In the data rows, 128 means zero.
Here are some points, each followed by its number:
146 141 168 182 144 118 156 140 155 122 104 171 122 143 146 143 160 154 147 151 127 137 171 123 165 155 94 139 143 152 134 0
121 113 130 144 94 105 106 138 106 149 102 130 114 163 145 133 129 123 110 101 129 114 143 92 135 138 125 147 142 158 146 1
118 176 145 143 150 155 186 115 135 154 147 145 142 96 149 131 135 159 129 133 107 184 143 133 151 122 135 124 142 163 129 2
81 88 110 111 114 123 88 108 124 122 95 93 166 126 143 88 88 95 183 131 186 85 99 111 91 118 96 97 110 109 126 3
143 136 133 170 78 85 131 160 87 129 114 141 91 150 142 160 126 119 127 97 153 142 97 135 143 130 134 144 148 145 125 4
134 143 118 134 148 122 101 114 131 135 111 133 105 140 158 106 116 153 134 117 122 124 169 123 129 128 141 135 116 124 113 5
155 151 130 104 133 166 140 125 164 180 130 138 92 128 132 163 174 127 108 164 132 147 138 171 147 183 134 136 136 164 169 6
106 140 87 80 162 134 106 87 114 97 153 83 117 104 119 114 93 90 122 108 120 110 148 139 98 105 106 110 76 92 113 7
115 128 117 98 105 131 139 116 111 158 113 116 150 122 122 111 117 128 104 105 103 164 143 137 127 113 112 95 126 139 121 8
116 106 112 119 91 138 117 109 126 137 171 135 148 97 180 128 100 124 150 127 153 122 174 110 144 129 110 110 105 106 141 9
145 140 136 135 119 134 108 126 128 124 137 132 131 168 138 108 137 142 184 114 174 131 197 101 130 123 131 134 138 115 115 10
New points follow, each followed by the numbers of its five nearest points above by angle, nearest first.
155 105 109 117 129 117 111 155 135 121 171 116 160 141 100 134 130 130 129 130 138 82 137 125 103 141 152 153 123 97 132 -> 10 7 3 9 1
168 137 137 142 118 104 161 179 108 139 83 146 147 124 94 133 129 152 124 139 94 147 144 177 155 102 115 129 172 121 128 -> 0 4 2 8 6
94 117 152 118 115 142 146 153 139 116 96 151 80 104 143 127 161 105 109 157 120 94 112 149 95 151 130 120 102 134 140 -> 6 0 3 4 1
102 98 100 103 145 129 119 117 118 124 103 108 109 107 115 83 105 129 153 102 119 126 158 108 109 114 138 113 115 103 116 -> 7 3 5 8 9
103 135 109 102 115 132 126 119 118 125 171 122 106 129 146 137 124 118 139 124 103 119 121 111 110 116 163 106 119 146 144 -> 7 9 8 3 2
124 141 111 99 148 157 130 136 173 102 115 98 136 117 123 110 119 113 134 124 135 95 141 147 82 154 143 126 91 118 127 -> 7 3 5 6 9
113 104 96 87 119 131 112 98 119 119 103 91 109 167 112 115 109 97 131 95 190 113 162 111 105 119 130 103 105 110 136 -> 3 7 10 9 1
108 129 139 148 138 128 110 113 109 82 158 114 115 125 148 120 107 126 136 120 58 140 120 82 129 107 85 126 120 127 101 -> 7 5 9 8 2
112 132 138 108 126 115 108 127 122 102 150 135 130 110 150 122 135 119 137 120 149 123 108 124 115 119 101 123 127 127 136 -> 3 9 7 10 4
108 125 116 117 139 97 93 89 110 104 109 104 94 102 129 83 112 121 127 89 147 106 163 101 113 107 117 113 113 95 78 -> 7 5 3 10 9
97 84 125 126 146 102 115 131 113 103 113 128 78 128 105 152 100 108 90 142 124 104 111 106 125 108 81 106 136 120 118 -> 7 3 1 4 8
166 113 132 105 173 108 129 122 129 148 161 114 151 110 176 131 142 114 97 156 131 116 87 151 119 122 160 123 114 117 138 -> 6 7 9 2 3
143 149 121 101 124 131 133 130 117 130 103 123 136 161 150 139 122 141 178 88 131 169 143 135 158 125 169 127 146 131 129 -> 10 5 4 2 8
131 122 132 159 158 56 123 117 93 147 123 172 154 98 164 137 108 103 107 153 132 110 147 144 158 127 117 137 119 124 128 -> 0 9 4 5 1
145 137 154 147 85 115 125 126 125 119 156 117 80 148 129 150 120 142 108 132 123 133 163 124 158 120 133 133 160 141 130 -> 4 1 0 10 6
141 127 123 137 124 131 114 117 136 135 151 123 118 134 81 104 120 135 127 122 133 129 99 118 138 124 145 126 137 113 106 -> 7 10 3 4 8
147 135 141 138 116 124 124 147 152 112 135 147 137 144 72 139 122 152 127 140 156 103 116 111 107 144 105 168 149 117 136 -> 0 10 4 1 6
146 153 146 167 99 146 147 136 144 135 131 144 115 184 120 124 130 153 149 142 147 137 120 113 147 139 88 156 146 152 119 -> 0 10 4 1 6
127 146 135 144 133 124 143 99 116 152 171 147 134 165 103 119 129 131 160 115 122 170 137 127 151 125 100 133 138 131 106 -> 2 10 0 8 4
